Each path below is one point turned by a fixed rotation once a step. After each direction that follows a path, write how fast that rotation turns it, in degrees per step (0 if it stays still).
Each turn is a multiple of 5 degrees from 10 to 175, or 0.
Each row of a path follows its step; steps can be skipped.
Path 1:
step 0: [-11 -21   3  11  17   2   6   4 -25  35  37  27 -13  -3 -12   4  -8 -12
  12  23 -14  -8  -2   9  13  15 -25   8  23  53   2  17  -4  17  -1 -13
  -8   3 -26  -4 -13]
step 1: [ 29  28  18  43   5  15 -19 -12  26 -10  -8   8  14   8  16 -22   6 -15
  11   2   4   0  -1   1   3  -5  41  -6   3  -4 -51  -4 -13  -8 -17 -16
   2 -12  -1  16  17]
step 3: [  5   0  18  30   9  -6  16   8  20   9 -12   9 -13  19   6  -7   1 -28
  34  10 -12   5 -39 -11 -13  16   0  13  22  17   9 -31  37 -27   7 -16
   5 -10 -18   5 -27]
step 4: [ 17   7  -7   7  -1  12  -1 -14   7   8  32  -1  -8  -7 -46  -7  13  30
 -33  27 -12 -20   4  -7  12  -5  11  -2 -11 -12 -26  12 -30 -33  -2  -3
  -8 -31   8  25  -7]
step 5: [-26   5   7 -24  -3   7 -21  19  25   5  10  10   1 -41  17  -3  26 -29
  38   7  14  -5   3 -17 -12  -1   0  -6  12 -23   1 -40  -8  18  23   5
 -12   6 -22  10 -13]
step 7: [  1   4  18  14   7 -12  -1   0  12 -16  16  -7   0 -29 -23   2 -15  14
  -5  -8 -10 -57  14  -7  -1 -17 -16   6  29  -2 -12 -17 -16  -3  29 -20
 -17  11   6 -30 -36]
step 8: [  4  -6   0 -39  25  11  -2  13  19 -20  -6  12  16   0  -3 -18  13 -19
   0  37   2  13  36   9 -28   6  19  -7  -4 -29  -9  -9  29 -31  -9  16
   3  17  10  13  18]
step 9: [-21  -5   0 -23 -17 -17  21 -39  -5   4   2  18 -27  18 -23  35   2  -8
 -19  -8   5  17   3 -16  -7 -15 -22   9  23   9  -6 -36 -27  22  16  -2
  12  -4  21 -14  -4]
step 10: [ -3   1   0  13  29 -27  31   6  -4   8  -4  -1  58 -13   8 -22   1 -16
  -1 -17  23 -25   3  20 -23  -6  20  26   6 -11   4   7   5 -20  -3  -1
   1  -5  21   2 -31]
step 13: [  7   5   1 -10   6  -9   7 -54 -16 -17   5 -12   9   0  15 -12 -25   2
  -2 -10  14   0 -23   7   5 -20  -3  40 -14 -17 -51  20  16  -7 -23 -14
   9  -2   8  10   7]
Speeds:
[ -2  -5   9  -4   2   8  -2  -6  10   3  -4   3  -7  -9  -6   1  -5   4
   2  -4   1   1 -14   7   2  -2   0   2  -2  -3  -6  -3   2   8   3  -7
  10   5   2  -6   0] : 175
[ -9   0   0   7  -1  -3   3   0   3   7   0  -9   1   3   7  11 -12   5
   5  -1  -3  -4  -2   4  -3   2  -5  11   4  -5   6   5   1 -12  -1   2
   6  -3   0  -4  -6] : 100
[ -2  -1  -8  15   6   6   1   4   0  -4  -3   0   0  -6   1   5   4  -8
   3 -11  -2   6   3  10  -1   2  -1  -2   6  -6   2  -7   4  -2   7  -9
  -5  -1   5   6   4] : 160
[ -6   2  -1   6  -3  -3  -4   2   8  -4   1  -8   7  -8  -7   6  -3  -3
   1   7 -13   1   6  -1  -3  -1   9  -1  -8  -5  -3   1   3  13  -5   7
   1   2   1   4  -2] : 115
[  7  10   3   7  -6   0  -2   7  -6  -1  -6  -1   1  -3  -1  -5   4   0
  10   8   8   1  -1   2 -10   8   4   5   5  -1   3  -6  -4   5   3   2
   5   0   1 -13  -4] : 160
Path 2:
step 2: [  1   5  18  -2  -6  22   5 -26  30 -19  -9   9  -4  17 -24  14  24  21
  18  23  -5  -6   0  -5 -23  19  17   0  -4  18  12   0 -31 -13  15   8
  -6  15  -2   9  -2]
step 3: [-13   4   9  -6 -23 -29   2   5   4  16  -5  16 -13   1  -9  13  21 -24
  -1   7  31   5  13 -18   7  35  -9  -6  -2 -10 -28  30  13  -5   4   2
  15  14 -11   6  17]
step 4: [ 21  14  -3 -13 -12  -4   1 -34   4  19  -7  14   6 -19   0   1   1  13
  -5 -20   5  -7  -5 -13 -19   5  11  22  -6   8   3  21 -11  13  17  -6
  11 -32  -6 -44 -14]
step 5: [-13 -12  10   8  17  -3 -17  -3  25  -3  14 -11 -24 -30  -8 -12   3  32
 -21  -7  12  21 -10 -21   1   9   3 -17  -5 -19   4  12  -6 -28  -5   2
   2  -9 -26  18 -16]
step 7: [-17  -6   4 -10 -13  28 -13 -16  26  -8  -4  12  -8 -13 -10  -8 -29 -10
   1   2  -9  35  33   0 -26  -7   8  -9 -18   1   4 -21  -1  18  11  -8
  -1 -26  13  10  -2]
step 8: [ -9  -8  27  17 -23  19  10  22  -6   8 -15 -18  -5  30 -15 -11  -5   9
  -3  -1   8  16  -2  30  15  15  15  -3 -14 -30 -20  15 -29  -4  -9 -10
   8  -2  -6   1   8]
step 9: [  6  16   0  28 -14  12  -4  11 -11   7  17  11   0  -6   2 -17   4 -37
 -24   5  12 -14   7 -11   3   7  15   1  16  -2   4  -1   5   2  -2   3
  19 -36  44 -15   0]
step 10: [-24   1  22  29   7  -9  -3  -6 -10  10   0  15  18 -27  14 -39  -6  36
  -6  -2  -5   8  -6  23 -11  -8   0  25  -6  12   9   0 -14   0  11 -10
   7   8  13  18   3]
step 11: [  0 -15   0  11   0 -17  -4  14 -16 -23  -4 -26  18  -6 -15 -28  -5  -4
  -1  14  12 -10  -6   5  37  30   7  -1 -23   3   4 -22  28  -7   2  27
  -8  -3  -4  -2 -18]
step 12: [-19 -10  18  -2  23  -6 -15 -12 -12  -5 -15  -5 -19  20  10  17 -17 -15
  -6  -5   4 -20  -7   7 -32   4  -6  14 -17  34  15 -21   1  -3   4  12
  -6 -11  30  -7  19]
Speeds:
[ -1   0   1  -1  -4 -10   3  11   0   1  -8  -4   0   5  -8   5   6   3
  -5   2   3   4  -4  -6   8   1   4   1  10  -9   7  -9   4  -1   6   4
   2  -4  -2   1  11] : 130
[ -4  -6  -4  -8   9  -7  -4   2   7  -3   6   0   2   7  -2  -7   1  -3
  -3   9   0   4 -11   2  -4  -6  -1   4  -4  -7   4   5   0   8   6   7
   4   4   5   1 -10] : 70
[-12   5  -2  -5  -1  -1   1   3   0  -3  -5   6   3  -4 -13   1   3  -4
   6  -2  -4   6   4   3   1   5   3   2  -4   7  -3  -4   2   2   0   9
 -17   6   2   3  -2] : 80
[10 -6  9 -3  5  9  2  2  2  7 -1  8  8 -5 -3  6 -2  1 -5 -6 -4  1  3 -9
 -4 -4 -4  5 -5  1  8  0  0  5 -2 11  0 -1  9 -1  6] : 135
[  0   2   6  -5   1  -9   1  16  -3  -2  -3  -1   7  -2   7  -4   6   2
   3  -3   0   3   4   1  -4   3  -6  -2 -11  -8  -4   5  -3  -2 -11  -2
   4   5  -5   4   4] : 145
[  2  -7   3  -2  -4   2   6  -2   3 -14   0  -8  -3   1   8   7  -7   3
   7   7   1   6  -3  -5  -3   6  -5   4  -4   4  -7 -14   1   4  -1   3
   2   2   2   5   1] : 70
Path 3:
step 0: [  2 -18  29  26 -32 -15 -22   3  -7 -15  25   4   6   0 -25   4 -12 -20
  20 -29  -1  29   2 -15  -5   3  11  17   4  13   3   1 -15  -1  -8   1
  17  18  -2 -17   7]
step 1: [  6 -13   1  19  14 -36  -7  17 -20  -3   1   7 -18   1  -8 -23  10   3
  10 -13   3  -4   3   4   3  23 -17 -15  31 -17  -7  15   3  -4 -39  10
 -21  10  21  15  19]
step 3: [ 11   6 -19  18   9  -9  -7   8   8   8  12  -6  23  -9 -36   1 -19 -15
  -9  -3  25  -7  20  -4 -14  14  -1 -17  24   4   8 -28  14 -26   1  16
  16 -22 -18  21  10]
step 5: [  3   4  -4 -10 -16  23 -25   0   0 -14  -3 -35   9 -11  -7 -25 -12  10
  -9 -38 -17  11  -3 -28  -2  14  -3  -4  18  -7   7 -24  13  22  23 -17
   7  -5   3 -16   8]
step 6: [ 11  -3   4  -9   3  -1   2  -5 -25   6  27  -5   3  -5 -17  11 -21  -9
  18   7  19  -5  24 -20  38  14   5  15  11 -29 -20 -11   2  14   7 -19
 -29  -7  26  11   5]
step 7: [  1  -1   6 -12  -1  24   5  10 -23 -13  -4 -12 -20 -14 -28 -32  11   0
  24 -14  17  18 -12  24   6  13  12  10  -8  33  -7  12  -5  13   8  -4
 -32 -13 -13  10  -2]
step 8: [ 14 -24  -2  22  -7   5   6  17  15  -3  14 -21 -18   4 -24  -4  -5  -2
   6   8   2  -9  35  18   4  24  -7  26  25   7  20  12  19   4  16 -13
  16  29 -10   0 -16]
step 9: [ 16  13  -9  21  -7 -20  10   8  -6   2   9  20  -5  -2 -10  11   0 -12
   4 -38  11  -2  -6  15 -31   0   1  14   2   3 -19  -6  -9 -14 -10 -46
 -19  22   4  20 -16]
step 10: [  1 -25  18  40  13  -4 -20   0 -13 -19  -8  -1  -4  15  16  -5 -25  14
  22 -24  -8  21 -18 -11  -5  -4 -14   2  31  31   8 -12   3 -11   6   8
  -1   2  -2  12  -4]
step 12: [  6  -1  14   0  20  10 -12  18  -7  19   6  17  -6   9  -8 -14   3  11
  10 -22   5  -2 -26  10 -17  41  21 -17  22 -25 -23   8   3 -11   2   5
   6 -30  -3  14  22]
Speeds:
[ -5  -6  10   2   9  -9  -5  -1   4   9  -8   0   3   4  -4  -1   5  -9
   0  -5   1  -3  -1  -5  -7   2   6 -13  -4  -7   5  -7   3  -3  -2   8
  -3   3  -1  -4   0] : 35
[ -6   2  -2 -12  -9   9  -8   3  -8  -4  -8   4   1   1   5   3   0 -12
   7  -7   5   6   1   7  -5   0   0   1  -1  -4   1  -2  -3  -6  -5  -3
   4   1  -7  -4   0] : 155
[ -8  -3  -2  -8   1  -2   9   4   8  -5   5  -4  -3  -1   1   3  -1  -6
   8  -4   9   0  -7  -6   7   2  -5  -7  -2   3   4   6   8  -2   9  -9
  -4   2   2  -2 -10] : 35
[  4  -7  -8  -4   3   5  -7  -2  -1   1   4  -5   0   1  -4   1 -11   7
  -5   3   8   8   4  -7  -1  -6   5  -7   8  -2   8   8   0  -4  -4   5
   2  11  -3  -1  -3] : 145
[ -9   1   2  10  -4  -2   0   4   3   6   9  10   5   0   7  -6  -1   0
   0   0  -6   8   0   1  -2   0 -12  -8   3   2  -5   6   3 -12  -4   1
   0   5  -6   5   2] : 40
